Look-ups in named tables: a row name and a column name give one cell, copied from the table.

gekanom =
fields: pomadif, beb, badelot, teg, koz
les: [-9, -7, -11, -4, -11]
tulodis: [-25, -28, 10, -60, 32]
mirob: [-2, -14, -47, 11, -6]
leg: [0, -18, -70, -2, -3]
voged: [-19, 3, 88, 7, -16]

beb of les is -7
teg of mirob is 11
badelot of les is -11
badelot of mirob is -47
koz of voged is -16
koz of tulodis is 32
teg of voged is 7
beb of tulodis is -28
pomadif of les is -9
pomadif of mirob is -2
Row with the largest badelot: voged

Table koz
	zigamun	mafu	naz	lonub	zovutan
vuv	121	65	198	154	238
dopi	170	168	153	131	147
ref	49	4	51	124	4

What is the lonub of ref in koz?
124
What is the zigamun of ref in koz?
49
What is the lonub of vuv in koz?
154
What is the mafu of ref in koz?
4
What is the zovutan of ref in koz?
4
What is the zigamun of dopi in koz?
170
Which row has the largest zovutan? vuv

Table zas
cols = non, tol, vuvonak, rer, luk, kek, rimed
bubirip: [197, 124, 148, 147, 100, 134, 135]
tegumal: [179, 104, 91, 187, 105, 158, 109]
febado: [194, 60, 67, 218, 85, 215, 57]
nos: [193, 121, 165, 143, 123, 141, 141]
pudunor: [178, 110, 111, 174, 108, 152, 119]
digebo: [193, 99, 77, 192, 64, 176, 85]
tek: [182, 91, 91, 189, 109, 186, 99]
zif: [205, 65, 42, 227, 72, 210, 57]
bunavep: [196, 87, 93, 199, 64, 179, 70]

vuvonak of digebo is 77
non of febado is 194
rer of nos is 143
rimed of pudunor is 119
luk of digebo is 64
non of digebo is 193
vuvonak of bubirip is 148
rimed of digebo is 85
kek of zif is 210
rer of pudunor is 174
rimed of febado is 57
Row with the largest kek: febado

kun
columns: salivab, rubapi, zaz
bub: [95, 165, 118]
roni: [137, 54, 57]
muvif: [11, 187, 190]
lal: [160, 99, 77]
rovutu: [4, 185, 199]
ros: [133, 46, 53]
puv: [145, 72, 65]
viso: [16, 158, 204]
savi: [105, 141, 159]
zev: [149, 83, 69]
gom: [4, 168, 207]
gufar: [60, 180, 146]

salivab of roni = 137
zaz of rovutu = 199
salivab of lal = 160
zaz of muvif = 190
salivab of gufar = 60
salivab of ros = 133
rubapi of rovutu = 185
zaz of puv = 65
salivab of viso = 16
zaz of roni = 57
rubapi of bub = 165
salivab of bub = 95

rinuluk:
|  | lamul | vatolav | dosibe | batepes | puvisuz | bos | rupes | zad | mesit | rezar |
|---|---|---|---|---|---|---|---|---|---|---|
| lod | 7.87 | 4.35 | 7.89 | 5.71 | 2.49 | 3.24 | 6.39 | 2.87 | 4.28 | 4.61 |
| fesuroz | 6.06 | 4.12 | 4.66 | 4.39 | 3.57 | 3.35 | 5.37 | 4.55 | 4.40 | 4.61 |
| tapivu | 6.24 | 4.40 | 5.08 | 5.19 | 3.47 | 3.47 | 5.16 | 4.48 | 4.53 | 4.82 |
| rad | 5.73 | 3.38 | 4.20 | 3.02 | 3.90 | 3.00 | 5.73 | 4.66 | 4.01 | 4.20 |
| lem | 6.29 | 4.45 | 5.44 | 5.80 | 2.99 | 3.90 | 5.04 | 4.69 | 5.01 | 4.77 |
| zazon | 6.31 | 4.49 | 5.33 | 5.68 | 3.24 | 3.71 | 5.05 | 4.56 | 4.80 | 4.87 |
| betubav | 5.98 | 2.48 | 5.59 | 4.65 | 4.45 | 2.95 | 6.41 | 6.33 | 3.95 | 4.06 |
| bunineb | 5.70 | 1.85 | 5.34 | 3.44 | 5.01 | 2.30 | 5.39 | 4.72 | 3.23 | 5.89 |
| vaf | 6.05 | 4.56 | 5.19 | 5.43 | 3.63 | 3.60 | 5.08 | 4.48 | 4.67 | 4.87 |
| guni | 5.68 | 1.83 | 5.34 | 3.43 | 5.00 | 2.30 | 5.37 | 4.68 | 3.23 | 5.84 |
| ditaba | 5.68 | 2.53 | 4.97 | 3.23 | 4.37 | 2.72 | 5.65 | 4.59 | 3.70 | 4.62 |

bunineb, mesit => 3.23
fesuroz, batepes => 4.39
zazon, lamul => 6.31
lod, vatolav => 4.35
fesuroz, vatolav => 4.12
lod, mesit => 4.28
guni, dosibe => 5.34
vaf, bos => 3.60
rad, rupes => 5.73
ditaba, rezar => 4.62
zazon, zad => 4.56
guni, zad => 4.68
betubav, mesit => 3.95
lod, lamul => 7.87
rad, puvisuz => 3.90
vaf, dosibe => 5.19
vaf, vatolav => 4.56
lod, batepes => 5.71
rad, lamul => 5.73
guni, bos => 2.30

